(in the rows, 128 means zero)
Each named turn below is shown by a few rows before and after it. Which turns, in which order, take the first row of each later pair to the second? The first pair is answered.
turn L:
[128 136  90 110 113  48 148 173] |-> [132 113 126 129 136  34 167 119]
[129 138 124 141  95 148 116 142] |-> [134 122 155 141 131 137 136  95]
[117 101 151 162 110  91 130 114] |-> [135 123 124  96 182 120 126 120]
turn Z:
[133 132 131 151 123 129 153 116] |-> [133 137 127 152 121 126 159 116]
[125 138 137 133  90  95 148 129] |-> [130 138 136 109 116  87 161 122]
[115 132 125 155 119 129 125 157] |-> [124 131 116 138 122 113 135 160]
[125 135 122 109 140 105 132 133] |-> [118 125 133 115 159 124 124 118]
turn A:
[119 115 146 147 109 149 119 127] |-> [121 118 137 141 107 148 114 147]
[131 143 108 111 154 154 115 145] |-> [138 143 107 101 155 140 128 138]
[131 133 118 111 143 131 149 128] |-> [134 130 129 116 142 129 150 114]
turn Y:
[128  91 141 146 112  91 124 100] |-> [133  97 152 160 113 114 120  93]
[129 135 101 122 129 138 111 168] |-> [129 141 106 121 131 154 108 164]
[139 109 159 150 141 138 132  74] |-> [147 122 155 138 138 126 152  74]
turn D:
[121 151 117 142 106 154 102 155] |-> [118 142 114 139 104 144  93 161]
[ 89  70 115 139 164 153  89 151] |-> [102  86  90 105 163 113 108 167]
[ 98 128 119 139 100 122  86 164] |-> [106 134 103 129 100 114 102 165]
Now pairs of rows:
Between the rows of a pair lie 2 to 3 turns.
[105 103 144 151 105  69 134 125] |-> [140 148 130 105 173 184 126 114] : Y then Y then L
[109  87 168 190 117 151 109  83] |-> [142 111 151 109 202 156 143  68] : Z then L
[ 80 102 131 152 113 131  74 148] |-> [134 122 168 164 136 150 137  68] : Y then Z then L
[113  79 119  84 183 107 132 117] |-> [101  70 128 132 103  70 121 138] : L then Z then L
[127 142 143 146 128  60 191 113] |-> [ 93 143  96 131 118  85 129 196] : Y then L then L
[116 134 128 148  97 177  94 137] |-> [127 137 124 114 151 192 105 127] : L then L
